[[150 124 144 120 129]
 [124 122 119 129 132]
 [151 124 141 125 128]
 [124 118 121 133 115]]
->
[[150 124]
 [124 122]]

[[122 115 120 135 104]
 [122 122 127 134 105]
 [148 119 130 124 137]]
->
[[122 115]
 [122 122]]

[[120 136 104 119]
 [121 135 106 120]]
->
[[120 136]
 [121 135]]

[[155 112 121]
 [123 146 112]
 [143 137 112]
 [122 124 118]]
->
[[155 112]
 [123 146]]

[[137 127 122 101 142]
 [133 130 113 102 139]]
->
[[137 127]
 [133 130]]

[[146 136 128 116]
 [118 128 125 137]
 [155 120 126 101]
 [127 127 107 142]
 [158 135 128 106]]
->
[[146 136]
 [118 128]]
---
[[126 105 118 129 109 133 119]
 [140 122 142 113 127 135 130]
 [123 124 129 124 120 135 133]]
->
[[123 124 129 124 120 135 133]
 [126 105 118 129 109 133 119]
 [140 122 142 113 127 135 130]]

[[125 117 139 124 152 117 116 134 126 135]
 [118 138 135 114 155 115 143 105 117 121]]
->
[[118 138 135 114 155 115 143 105 117 121]
 [125 117 139 124 152 117 116 134 126 135]]

[[118 104 108 145 142 143 110 140 124 106 101 150 116]
 [140 147 148 126 107 150 145 110 118 101 125 141 127]
 [115 128 135 149 136 109 133 147 156 100 121 135 136]]
->
[[115 128 135 149 136 109 133 147 156 100 121 135 136]
 [118 104 108 145 142 143 110 140 124 106 101 150 116]
 [140 147 148 126 107 150 145 110 118 101 125 141 127]]

[[114 130 112 119 126 102 135]
 [117 130 118 120 127 112 133]
 [113 129 112 119 124 103 136]]
->
[[113 129 112 119 124 103 136]
 [114 130 112 119 126 102 135]
 [117 130 118 120 127 112 133]]

[[147 127 105 113 108 113 115 138 106 107 132 150 120 135 135 119]
 [140 144 105 109 131 145 101 132 145 131 136 130 106 147 137 100]]
->
[[140 144 105 109 131 145 101 132 145 131 136 130 106 147 137 100]
 [147 127 105 113 108 113 115 138 106 107 132 150 120 135 135 119]]

[[122 127 123  98]
 [110 115 149 132]]
->
[[110 115 149 132]
 [122 127 123  98]]

[[129 108]
 [138 158]
 [112 124]]
->
[[112 124]
 [129 108]
 [138 158]]
---
[[137 148 125 112 122 125]
 [139 121 128 123 109 134]
 [130 137 100 116 128 127]]
->
[[127 128 116 100 137 130]
 [134 109 123 128 121 139]
 [125 122 112 125 148 137]]

[[116 118 126 132 119 131 136 127 125 131 130 133]
 [117 140 131 133 111 119 123 111 132 144 130 115]
 [100 129 127 152 131 124 124 136 128 111 149 118]]
->
[[118 149 111 128 136 124 124 131 152 127 129 100]
 [115 130 144 132 111 123 119 111 133 131 140 117]
 [133 130 131 125 127 136 131 119 132 126 118 116]]

[[142 150 146 115 106 143 146 107]
 [145 114 143 122 114 142 104 135]
 [124 125 140 153 147 122 124 145]
 [112 124 114 134 136 127 113 118]
 [108 109 146 148 107 150 144 145]
 [129 136 137 150 136 114 150 106]
 [105 131 150 151 150 106 111 112]
 [123 137 138 112 138 133 136 134]
 [113 128 139 143 122 116 111 117]
 [122 127 151 144 145 123 138 137]
 [122 153 130 120 130 140 118 131]]
->
[[131 118 140 130 120 130 153 122]
 [137 138 123 145 144 151 127 122]
 [117 111 116 122 143 139 128 113]
 [134 136 133 138 112 138 137 123]
 [112 111 106 150 151 150 131 105]
 [106 150 114 136 150 137 136 129]
 [145 144 150 107 148 146 109 108]
 [118 113 127 136 134 114 124 112]
 [145 124 122 147 153 140 125 124]
 [135 104 142 114 122 143 114 145]
 [107 146 143 106 115 146 150 142]]

[[126 130 142]
 [125 131 130]
 [131 137 127]
 [112 148 138]
 [133 136 105]
 [143 121 110]]
->
[[110 121 143]
 [105 136 133]
 [138 148 112]
 [127 137 131]
 [130 131 125]
 [142 130 126]]

[[148 132 118]
 [116 125 136]
 [125 125 127]
 [125 121 122]
 [134 136 125]
 [147 141 118]
 [136 133 131]
 [121 131 128]
 [152 139 112]
 [126 126 127]
 [121 120 122]
 [122 126 127]]
->
[[127 126 122]
 [122 120 121]
 [127 126 126]
 [112 139 152]
 [128 131 121]
 [131 133 136]
 [118 141 147]
 [125 136 134]
 [122 121 125]
 [127 125 125]
 [136 125 116]
 [118 132 148]]

[[119 118 141 134 126 130 123 125 122]
 [131 119 116 125 132 150 122 139 118]
 [118 118 141 135 126 130 123 125 122]
 [130 126 125 126 129 131 126 130 125]
 [130 125 125 126 129 131 125 130 125]
 [126 123 131 129 127 129 125 126 123]
 [130 123 123 126 129 132 125 132 123]
 [122 120 137 132 126 129 125 125 123]
 [130 126 125 126 129 131 125 130 124]
 [130 123 123 126 129 132 125 132 123]]
->
[[123 132 125 132 129 126 123 123 130]
 [124 130 125 131 129 126 125 126 130]
 [123 125 125 129 126 132 137 120 122]
 [123 132 125 132 129 126 123 123 130]
 [123 126 125 129 127 129 131 123 126]
 [125 130 125 131 129 126 125 125 130]
 [125 130 126 131 129 126 125 126 130]
 [122 125 123 130 126 135 141 118 118]
 [118 139 122 150 132 125 116 119 131]
 [122 125 123 130 126 134 141 118 119]]

[[144 138 118 146 118 155 131 154 137 128 149 137 105]
 [104 144 142 103 115 140 115 149 107 106 152 132 152]]
->
[[152 132 152 106 107 149 115 140 115 103 142 144 104]
 [105 137 149 128 137 154 131 155 118 146 118 138 144]]

[[129 124 129 130 134]
 [104 127 101 104 131]
 [124 125 126 125 132]
 [133 131 139 138 120]]
->
[[120 138 139 131 133]
 [132 125 126 125 124]
 [131 104 101 127 104]
 [134 130 129 124 129]]

[[124 123 122 122 127 135 129 144 134]
 [127 131 117 118 126 138 123 136 133]
 [126 122 126 134 127 130 126 140 123]
 [131 137 120 123 128 133 118 118 126]
 [123 119 125 136 126 133 126 154 124]
 [131 133 124 121 130 129 123 112 127]
 [124 121 119 128 126 137 124 149 127]
 [124 125 121 124 125 136 127 147 133]
 [126 126 126 132 126 131 127 140 127]]
->
[[127 140 127 131 126 132 126 126 126]
 [133 147 127 136 125 124 121 125 124]
 [127 149 124 137 126 128 119 121 124]
 [127 112 123 129 130 121 124 133 131]
 [124 154 126 133 126 136 125 119 123]
 [126 118 118 133 128 123 120 137 131]
 [123 140 126 130 127 134 126 122 126]
 [133 136 123 138 126 118 117 131 127]
 [134 144 129 135 127 122 122 123 124]]
